In the rows, 128 means zero.
A state moves one step at a time under one of 7 hidden systems, and each row is a state written as 26 numbers. Each run below is a few steps of one system.
z721, run 1 (11 x 26):
[[136 136 138 122 115 116 135 118 104 115 130 128 115 154 131 145  83 112
  124 127  91  92 128 136 141 127]
 [151  92 147 117 136 102 128 140 174 117 141 135 132 123 138 116 145 123
  135 111 155 142 135 113 126 114]
 [103 121 134 156 131 175 137 147 110 138 121 115 131 129  96 126 121 117
  126 122 143 104 114 129 147 109]
 [139 141 109  79 167 105 133 122 121 109 122 128 106 117 119 166 117 118
  115 129 120 118 140 110 134 132]
 [140 123 113 156 135 122 134 159 143 129 144 127 124 121 123 117 178 106
  122 118 133 142 129 147  84 121]
 [114 143 100 131  98 137 107 132 105 131 166 130 132 137  95 143 106 149
  135 116 112 116  95 110 138 122]
 [116 122 110 100 148 128 102 113 150 128 106 131 123  95 141 141 152 143
  135 148 137 171 127 104 126 146]
 [100 143 122 159 115 150 138 117  91 137 119 129 123 142 150 125 159 113
  129 149 121 121 105 171 103 146]
 [134 121 129 113 104  91 111 102 119 121 165 136 140 163 155 139  93 144
  141 120  95 128 127 126 127 157]
 [108  83 167 141 121 144 110 116 172 137 118 121 127 131 142  84 150 141
  144 116 146 156 125 125 142 141]
 [ 94 136 151 127 143 163 158  97  85 138 110 113 128 148 121 126  99 135
  126 132 148  84 132 139 159 146]]
z385, run 2, 11 rows:
[[151 108 157  86 159  91 108 160 140 123 109  99 116 142 120 103 104 113
   89 119 134 122  98 151 145 100]
 [156  96 159 120 152  98 117 161 134 122 147 120 108 177 132 153  96 120
   98 128 124  85  98 134 132  84]
 [146  85 163 103 139 118 103 147 168  97 138 118  96 149 117 162 103 104
  104 101 123 100 116  90 148 106]
 [130  87 157 131 145 151 125 144 161 103 110 131  75 147 129 178 153  87
   96 122 135 101 105 108 120  95]
 [127 110 145 147 127 149 129 129 132  82 140 135  86 138 147 201 144  74
  117 122 102  83 143 103 115 137]
 [126 112 128 147  98 153 116 127 166  82 140 146 100 112 150 180 188  89
  131 115 116 130 135  88  94 146]
 [ 95 125 112 178 103 195 118 111 136 117 138 152 112 115 147 183 189 127
  151 147 126 126 131  91 101 156]
 [ 88 159 106 141  92 183 120  86 110 105 112 138 133  92 153 159 170 116
  146 144 117 143 151 103 112 195]
 [106 162 106 154  85 151 135  90 115 129 118 149 155 100 184 116 191 144
  158 163 134 161 141 140  87 186]
 [100 167 111 160  72 153 130  86 102 154 151 147 187 121 161  99 136 185
  175 153 139 153 145 131 121 183]
 [100 172 116 111  99 148 145  76 121 167 105 135 190 112 132  60 118 195
  153 139 166 183 152 138 139 170]]
z322, run 3, 11 rows:
[[133 136 124 134 127 154 113 132 139 129 125 142 111 150 114 167 103 134
  112 135 102 116 130 103 132 111]
 [122 118 128 125 124 149 112 144 148 103 112 125  98 106 117 150 162 103
  114 127 134 129 102 109 126 110]
 [100 113 122 148 107 150 131 111 116 128 135 137 107 157 131 164 143 107
  132 128 119 118  95 132 114 131]
 [124  99 121 139 123 118 104 118 140 115 139 138  90 120 133 153 139 109
  156 122  83 129 125 105 139 132]
 [ 98  80 139 142 113 134 125 113 142 121 152 124 112 127 122 118 160 115
  157  91 141 137 109 117 137 139]
 [ 96  89 129 134 155 122 133  94  98 134 152 118 125 136 133 142 118 113
  162 113 124 112 146 126 149 166]
 [123 108 129 120 156  91 123 118 128 111 159 111 126 113 142 104 160 118
  153 100 122 137 161 138 123 178]
 [110 130 137 142 132 129 134 107 114 137 177 116 155 147 131  86 134 169
  150 104 142 127 157 139 130 178]
 [126 152 131  96 164 123 118 111 117 129 133 110 160 107 131 105 107 174
  136 130 140 132 180 109 159 177]
 [132 165 132 101 148 131 140 122 123 133 114 117 168 108 152  91 157 166
  113 152 179 147 152 147 112 165]
 [141 195 121 120 111 128 141 112  99 147 111 143 171 131 163 104 109 186
  127 180 135 127 145 152 121 143]]
z322, run 4, 11 rows:
[[159 162 115 163 122 149 114 190 113 125 115 126 163 118 151 159 142  96
   82 180 128 112 119 151  76 110]
 [138 165 145 130  65 150  98 137 152 114 103 145  87 168 116 123  99 138
   90 131  65 128  89 141 125  96]
 [146  91 144 128 106 158 101 153 184 115 120 152 115 130 122 185 118 125
  117 141 153 119  90  62 141  63]
 [ 94  95 144 147 112 174 143 125 114 108  74 121  94 117 130 174 141  37
  114 133 128 102  92 132 131 110]
 [134  90 126 140 114  88 134 105 130  99 163 153  59 175 153 183 152  76
  140 112  71 108  95 137  95 124]
 [121  78 138 191  84 139 118 140 166 103 190 140  98 123 103 131 150  99
  183  65  89 122 145  88 140 122]
 [ 69  63 149 113 159 156 145  85 128 117 153 103  88 140  78 139 128 109
  153  51 150 109 138  95 178 160]
 [ 97  90 106 123 214 111 142 105  91 110 179 100 117 114 140 170 185  94
  148 100 149 110 172 124 105 210]
 [ 99 158 107 154 128 120 116 104 100 113 200 113 118 136 139  84 189 161
  160  87  82 140 175 163  97 232]
 [104 150 124 108 134 141  92  85 145 140 188 128 150 131 117  87 127 252
  172 105 137 160 173  82 166 201]
 [ 88 142 126  84 179 164 118  94 112 147  84 103 191  57 152  93 153 189
  147 169 218 161 163 105 168 197]]
z254, run 5, 11 rows:
[[145 159 148 129  97 132 110 146 131  77 142 127 102 105 140 128 151 135
  134 128 111  90 129 109 146 129]
 [122 122 129 106 121 146 154 103 139 116 119 140 152 131 142 171 132 108
  114 124 175 135 138 105 107 144]
 [116 146 139 160 119 152 148 107 127 125 109 140 105 109 140 108 156 123
  157 135  97 124 168 135 133 146]
 [141 143 125 104 112  93 133 105 115 105 160 139 148 126 159 139 125 149
  149 131 144 117 136 113 127 153]
 [108 135 121 130 113 152 152  92 143 147 127 139 146 133 108 105 120 141
  139 105 136 165 160 120 126 152]
 [125 153 121 102 145 108 147 105 104 126 130 127 107 110 112 104 125 160
  162 124 122 113 135 127 166 129]
 [131 134  96 107 160  98 148 108 109 165 134 133 165 139 126 129 101 142
  129 138 137 155 141 145 114 135]
 [126 156 107 135 120 123 119 133 121 157 132 128 130 135  96  81 118 163
  134 128 100 154 116 155 129 117]
 [133 137 106  93 138 114 110 138 121 142 131 127 136 124  96 136  95 159
  120 139 144 131  86 112 151  93]
 [121 111 106 126 153 132 123 142 130 166  84 128 127 119 106 126 115 107
  116 147 123 161 104 146 125  93]
 [136 116 124 147 123 104  98 157 118 143 126 132 113 132 143 126 135 124
  131 163 106 121  74 152 129  87]]
z300, run 6:
[[129  98 114 135 191  70 178 102 101 160 131 121 131 143 134 101 120  83
  147 110 103 148 176 186 110 154]
 [130 122 108 136 127 114  83 178 150 116 201 100 126 129  62  91 136 140
  120  56 102 145 123 122 128 135]
 [119 143  99  53 180 135 138 109 124 142 135 123 144 125  83 151 116 194
  106 127 211 137 107  92 146 117]
 [104 141 123 106 204 135  89 141  96 146  55  89 127  86 151 108 148 117
  101 187 118 150 127 175 135 164]
 [170 179  98 124 104  71 103 163 106 117 166 129 143 162 157 120 139 133
   89 144  82 134 104 185  58 141]
 [147  98 119 133 111 138  77 137 201 162 162 158 167 186 134 163  90 186
  105 136 130 186 124  81  96 115]
 [ 97 137 179 117  78 203  83 120 147 122  63 127 130 111 157 115 134 182
  119 180 173 121  70  98 175 116]
 [136 149 180 139 102 106 174  89  70 124  72 135 142 151 220 118 100  92
  135 187 111  76 135 192 131 142]
 [175  85 180 186  76  89 133 148 185 113 159 142 123 181 155  99  99  72
  132  77  49 132 181 146 104 121]
 [144 109 177 141  83 175 159 142 190 101 183 145 121 152  67 131 119 163
  132  57 193  83 130  49 164  70]
 [104 123 162  92 195 174 185  99 102 115  43 113 105  62 110 152 112  94
  140 149 188  69 167  94 211 109]]
z561, run 7:
[[134 121 108 108 130 101 121 118 121 131 104 141 117 120 132 154  95 101
  135 144  88 139 120 126 135 110]
 [140  88 131 150 120  91 133 132 127 128 161 139 129 124 151 127 140 117
  172 129 131 117 119 124 133 112]
 [ 98  94 136 152 110 149 122 116 117 136 142 119 119 150 106 136 101 105
  143  96 103 118 119 123 148 135]
 [117  84 147 107 183 111 134 122 130 137 108 110 105 127 118 117 121 113
  134 119 136 123 131 134 162 121]
 [116 117 137 154 149 128 160 139 101 135 139 105 125 136 120  98 157  97
  123 110 139 109 131 175 116 137]
 [125 138 116 102 150 117 130 135 133 123 156 106 116 156  78 113 126 128
   89  77 120 142 132 146 113 145]
 [122 124 136 120 159 149 101 156 160 128 133 108 122 121 112 103 180 163
  100 124 166 146 114 126 120 130]
 [110 164 117 122 134 164 101 142 115 124 101 111 125 133 134 140 160 127
   73 155 125 138 100 155  93 155]
 [161 160 110  90 128  88  95 137 152 105 125 133 131 118 165 134 148 136
  104 149 104 166 135 135  91 154]
 [136 139 143 144  59 136  93 118 162  99 154 152 130 130 175 125 165 162
  147 140 122 144 113 105 108 150]
 [108 132 151 114  91 159  94  79 136 112 102 142 123 137 171 163  94 149
  134 155 101 128 136  91 154 168]]
z708, run 8, 11 rows:
[[126 153 148 144  95 153  63 160 104  97 120 110 118 148 158 163 108 114
   87 162  71  84  93 139 125 144]
 [157 115 142  96 103 116  90 143 188 103  95 148 110 117 176 157 172 128
  102 166 152 155  78 105 101 101]
 [ 97  85 181 189  99 193 111 124 145 113 108 128 112 127 181 152 169  98
  143 150 135 100 118 114 134 144]
 [135 140 162  87 105 137 144  77 145  78  88 156  85 119 167 179 114 120
  139 147 121  99 143  80 159 133]
 [156 104 170 141 135 114 192 103 178 109  99 155 114 121 177 119 165  84
  146 118 145 132 196 128 107 128]
 [132 142 161 155  82 167 177  96 156  99 165 151 137 152 119 132 111 134
  149  71 130 104 209  83 134 151]
 [134 157  95  93 165 144 191  94 156 134 110 148 142  88  81 132 124 143
  144 100 168 159 209  83 139 127]
 [118 186  98 165 142 148 203 119  86 148 121 123 150 100  79  81 134 109
  141  99 119 128 205 170 114 143]
 [155 211  58 115  95 100 146 132  97 145 174 145 190 118  89 111  86 168
  135 119 109 156 154 134 103 136]
 [123 138  65 144 127 116  94 163 121 179 143 119 183  72  90  61 146 170
  165 131 142 200 111 143 123 120]
 [ 75 150  88 146 101 135 102 120  38 170 143 111 149 115 101  89 115 169
  170 159 123 118  45 166 165 127]]
z385, run 9 (11 x 26):
[[127 149 105 164 101 141 177  97 130 129 132 174  97 172 130 178 131  89
  123 125  73 129 148 144  70 124]
 [135 130 110 146 131 125 132 132 148  95 183 136 122  76 124 137 186 140
  179 101 139 126 181  80 125 152]
 [ 81 135  84 176  97 197 120 131 124 157 102 135 139  97  92 132 155 109
  136 135 124 169 105 129 107 124]
 [109 188  75 109 164 127 132  91  76 133 123 133 120 105 132 150 145 150
  138 160  94 135 156 140 117 180]
 [131 142 113 137  90  94  94 150 108 120 138 113 171  74 165  75 166 129
  158 148 131 153 105 158 120 153]
 [107 129  96 132  99 122 101  99 109 185 150 149 161 167 134 117  95 200
  152 160 122 168  81 139 127 128]
 [103 127 149  64 157 117 114  92 113 139 100 103 142 108 134  81 105 181
  141 133 166 135 122 128 190 159]
 [127 112 168 118 119 104 161 120 100 155  85 107 158 163 157  71 100 106
  107 139 154 121  97 202 131 116]
 [164 114 157 113 132  72 160 117 135 136 182 132 149 202 135 106  69 155
  126  91 124 107 157 141 126 128]
 [142  86 167 118 148 139 143 159 187 134 145 110 135 145  72  84 117 139
  107  63 182 135 135 107 150  89]
 [128 135 135 137 194 177 169 152 123 148 100 112 105 165  65 150  97  99
   61 113 133  96 150 144 123  89]]
z300, run 10:
[[111 145 102 115 144 150 121 133 106 138 120 112 154 137 122 153 125 115
   86 136 136 143 122 143  93 158]
 [131 148 118 116 135 123  89 118 143 123 132 137 106 140 146 140 142 163
  118 150  89 148 128 125 116 153]
 [125 140 128 136  92 148 116 125 141 129 138 136 172 134 159 129 145 148
  122 147 159 147 123 125  96 150]
 [109 152 142 132  88 164 119  95 128 136  99 141 135 154 143 127  91 146
  122 143 100 137 132 131 134 148]
 [143 134 169 137  91 121 138 108 149 118 121 143 134 129 171  88 128 145
  154 134 122 127 153 132 140 140]
 [137 139 159 150  89 147 163 127 137 132 123 131 164 143 118  95  89 115
  127 101 136 116 161 134 135 122]
 [151 139 157 118 135 124 153 124 151 120 113 135 111 121 105  99  93 139
  143 107 118 108 172 108 173 100]
 [157 137 143 129 154 119 168 161 133 124 111 121 140  84 107  94 136 109
  131 121 165 110 163 132 146  89]
 [158 153 102 131 169 117 152 166 114 134 116 124 118 107  79 136 103 101
  109 129 112 109 150 135 131  76]
 [169 125  88 122 170  95 121 171 147 132 132 144 112  86 104 149 148 126
  133 151 128 138 124 109 124  65]
 [128 123  81 142 142 138 113 166 114 151 122 135 137 100 108 168 151 114
  122 169 151 134  68 124 107  74]]
z254, run 11 (11 x 26):
[[139 140 109 155 118 115 147 120 142 116 184 152  95 154 105 138 143 129
  145  88  78 127 162 122 105 132]
 [118 136  93 112 150 129 134 131 128 114 187 124 126 114  86 144 174 156
  133  96 171 130 127  97 111 142]
 [ 77 139  81 124 162 155 141  99  87 134 131 117 102 129  84 165 136 104
  128 112 103 129 130 134 120 161]
 [119 144  93 112 175 110  87 122 114 131 141 125  97 130 146 150 166 158
  123 159  89 149 121 140 104 169]
 [ 81 131 108 115 106 153  66 119 102 138 138 102 164 129 139 128 137 154
  115 137 134 159  81 133 118 189]
 [ 88 118 151  91 125 157  70  94 136 126  83 111 101 132 131 126  98 148
  117 138  93 144 106 115 178 163]
 [115  91 164  93 173 111  96 113 131 140  73 104 137 111 180  99 129 136
  129 167 153 142 122 145 160 156]
 [121 108 181 145 107 117 113 122 104 150 112 107 168 163 180  75  78 126
  132 143 112 118 129 176 148 157]
 [168 127 194 108 113 112 113 142 175 124 128 121 151 161 139  72  71 168
  109 112 133 119 155 123 164 115]
 [149 135 172 110 142 134 187 145 132 131  97 109 158 120  98  75 100 122
  107 104 196 101 150 139 157  86]
 [175 170 135 144 156 112 205 147 103 143 105 143 128 143 117 119  89 107
  112 144 117  80 172 165 122  69]]
z721, run 12 (11 x 26):
[[142 139 131 123 156 111 152 132 113 119 136 114 154 110 134 110 126 111
  129 115 134 121 183 139 124 159]
 [137 141 125 133 121 127 154 126 150 135 135 136 107 147  85  96 122 130
  122  90 105 142 140 141 121 107]
 [144 155 117 118 148 123 134 141 122 138 142 130 141 105 104 105 122 177
  142 135 153 122 139 110 151 106]
 [132 166 103 112 130 139 132 136 126 137  82 126 149  92 110 114 118 113
  108 145 120 158 144 138 120 121]
 [158 162 109 131 116  98 144 135 122 141 122 158 119 139 138 126 133 142
  125 163 117 130 104 154 104  84]
 [152 126 125 133  86 105  95 153 133 134 134 133 173 113 153 117 100 136
  139 151 124 141 108 120 132 110]
 [119 102 139 117 104 141 109 121 147 143  77 137 125 127 143 136 110 120
  129 158 136 145  81 121 150  92]
 [130 100 148 127 147 112 132 130 102 130 106 126 128 132 176 159 123 102
  131 172 144  91 101 140 133 114]
 [139  75 152 133 121 101 118 144 136 108 138 114 132 153 153 152 108  63
  112 107 115 111 117 138 116 129]
 [122  61 153 137 142 130 113 145 154 122 165 117 102 155 109 147 135 118
  127  94 150 105  95 105 143 104]
 [ 97 102 126 114 183 162 108 144 110 110 137  90 119 109  98 167 140 107
  109 108 160 100 124 101 147 148]]
z708, run 13, 11 rows:
[[150 171 141 126  74 122 146 102 132 115 149 172  88 153 130 127 112 191
  159 141 102  92 111 107 154  86]
 [144  68 127 121 148  92 153 133 140 136 131 130 175  86 151 132 128  91
  166 128 184 141 140 108 134 108]
 [104 115 150 160 102 152 149 104 127 142 119 134  88 156  90  96  91 117
  155  91  77 114 137 139 169 113]
 [163 132  97  93 169  72 175 125 111 126 172 151 123 132 108 166 117 140
  142 124 157 103 135 108 128  90]
 [123  87 119 148 141 115 126 154 138 140 138 104 143 128  87 103 109  67
  120  75 101 155 147 150 120 133]
 [114 151  91 128 139 141 125 128 120 133 178 140  90 166  67 154 136 170
  116 105 111 119  98 119 114 110]
 [117 117  77 104 179 110 102 155  99 131 134 101 146  92 109 164 143  87
  110 130 132 146 114 128 106 147]
 [102 144 113 140 108 137  92 129 116 124 123 117  88 153 120 117 154 113
  101 121  65 147  88 171  99 150]
 [128 128 107 111 129 110  80 132 122 107 172 127 127 134 167 171 172 158
  122 157 139 127  86 115  95 160]
 [ 88  89 154 114 123 146  72 111 145 112  92 101 116 110 167 117 161 108
  121 135 120 157 105 133 138 186]
 [109 141 171 115 129 143 133  80 124 108 113 135  84 167 183 134 163 163
  124 160 133 100 114 141 127 163]]
z561, run 14:
[[145 151 148 140 115 128 137 130 135 149 142 134 139 177 121  86 106 172
  111 123 115 129 139 157 117 126]
 [144 140 161 100 115 143 117 148 149 124 116 117 157 146 121 112  94 157
   84 127 165 120 115 117 141 114]
 [156 145 145 145 136 156 143 149 150 148  91 144 143 145 147 140 122 132
   90 170 147 126 139 136 102  92]
 [180 169 131 122 107 113 131 159 127 102 127 141 129 134 141 147 107 121
  102 147 107  95 127 127 112  95]
 [166 119 133 135  97 129 130 152 169 104 150 152 138 129 132 168 123 114
  124 121 141 119 134  79 114  91]
 [130 117 137 161 126 165 121 138 141 118 119 150  92 122 128 182 131 119
  139 152 110  94 127  89 145  89]
 [132 110 123 122 147 117 141 131 104 100 114 128 107  93 137 178 125  64
  143 137 119  93 134 110 146 115]
 [131  99 109 155 140 103 166 121 126 118 159 140  98 111 115 144 157  76
  172  94 107 119 155 121 119 119]
 [ 94 103 116 136 144 135 129 118 109 117 173 116  88 123  76 135 147 124
  159  74 118 108 124 107 157 138]
 [ 77  96 109 117 189 150 125 119 112 142 113  96 110  99  89 125 157 108
  136 107 150 142 125 128 149 153]
 [ 96 138  92 123 179 113 142 120  88 148 119 104 106 113 109  97 180 114
  126 124 122 148 116 186 106 156]]

Which system made each of these runs?
run 15:
[[133  99 106 110 160  86 184 126 120 147 137 130 115 167 104 135 150  83
  100  98 162 143  96 175  75  96]
 [130 111 112 169 150 140  75 164 127 129 188 111 129 164 103 162  99 117
  106 103  60 118 159 120 113 158]]
 | z708
run 16:
[[ 97 160 141 162 143 178 153  98  77 162 105 128 142 167 138 125  82 144
  122 156 101  96 172 158 136 161]
 [164 179 135  79  96  84 150 124 145  87 136 122 158 108 137  76 133 130
  117  91 145 147 167 143 112 159]]
 | z385
run 17 (2 x 26):
[[127 104 119  80 153  91 127 115 113 129 114 115 146 125 138 144 103  97
  117 125 140 141 117 134 130 140]
 [144 120 138 167 145 108 131 152 131 140 143 124 133 141 154 102 154 116
  125 136 115 129 147 166  97 132]]
 | z322
run 18, 2 rows:
[[112  92 143 138 165 109 163  92 130 122 109 144  58 109 164 134 212 115
  177 150 142 117 114 143 133 120]
 [ 93 142 113 141 122 127 131 105  61 103 181  97 137 133 123 135 124  93
  142  83  88  95 163 146 123 212]]
 | z561
run 19:
[[112 136 168 147  66 128  96 140 118 120 103 101 135 110 153  47 137 122
  139 127 103 127  98 176 153 148]
 [119 106 148  83 121 110 140  77 140 139 128 135 144 207 154 142  90 137
   94 116 141 153 115 144 106 162]]
 | z561
run 20 (2 x 26):
[[137 112 151  97 146 107 177  74 140 137 110 150 111 179 141 139  86 131
  127 119 130 125 155 130 136 123]
 [153 105 179 162 159 118 144 160 143 126 136 109 130 118 140  76 139 120
  140 113 137 101 178 143 146 122]]
 | z721
run 21 (2 x 26):
[[103 104 104 138 113 150 127 135 124 135 148 107 180 121  82 131  94  83
  120  73 129 154 150 116 122 155]
 [112 128 113 112 178 134 125 110 144 134 119 141  44 128  92 138 159 162
  140 129 106 131 119 114 153 106]]
 | z721
run 22:
[[135 151 119  99 157  94 150 119 109 126 117 119 133 107 137 106 140 125
  130 135 137 133 146 153 123 148]
 [150 161 114 138 121 112 147 131 126 147 153 141 157 141 132  97 131 163
  133 136 135 142 145 148 102 126]]
 | z322
run 23 (2 x 26):
[[151 120 103 113 177 122 102 149 177 128 119 144 102 125 130 176 169 128
   94 153 131 164 127 111  83 108]
 [ 85 123 115 167  88 172 103 146  89 119 131 111 132 102 134 133 181  95
  132 143 139 113  66 149 112 143]]
 | z254
run 24 (2 x 26):
[[142 110 122 106 145  79 122 128 104 159 140 123 150 181 132 130  63 125
  107 135 110 132 108 162 123 121]
 [147  92 164  92 155  83 100 145 158 116 156 105 107 147 122  94 121 156
  123  99 138 120 112 123 159 118]]
 | z385
run 25, 2 rows:
[[155 194 116 187  70 148 168 137 116 122 189 163 137 166 125 130 138 160
  135 126 107  97 156 137  80 119]
 [148 155 127 120  54 135 104 114 176 109 138 161 155  89 127 115 102 172
  172 117 109 160 165  57 159 129]]
 | z721
run 26:
[[144 108 156 153 159 155  94 205 126 118 151  86 167 127 128 141 125 116
   81 130 165  83 134 120 125 122]
 [135 143 164 122 115 156 138 154 136  87 100 109 100 155 114 146 127  65
   55 101 111  97 126 148 102 128]]
 | z254
run 27:
[[121 156 132 152 135 164 148 118 126 124 120 139 122 106 119 124 140 141
  153 131 118 114 181 111 144 142]
 [138 165 105 122 108 122 163 115 121 116 118 141 144  86 119 117 128 111
  148 121 122 138 166 123 124 132]]
 | z300
run 28 (2 x 26):
[[120  76 178 129 122 133 178  97 123 122 148 133 120 152 127 144 104 123
  163 103 186  66 120 100 181 103]
 [162  95 139 159 189  93 176 139 147 137 133 128 125 120 130 113 121  74
  146  98  99 128 230 142 121 128]]
 | z254
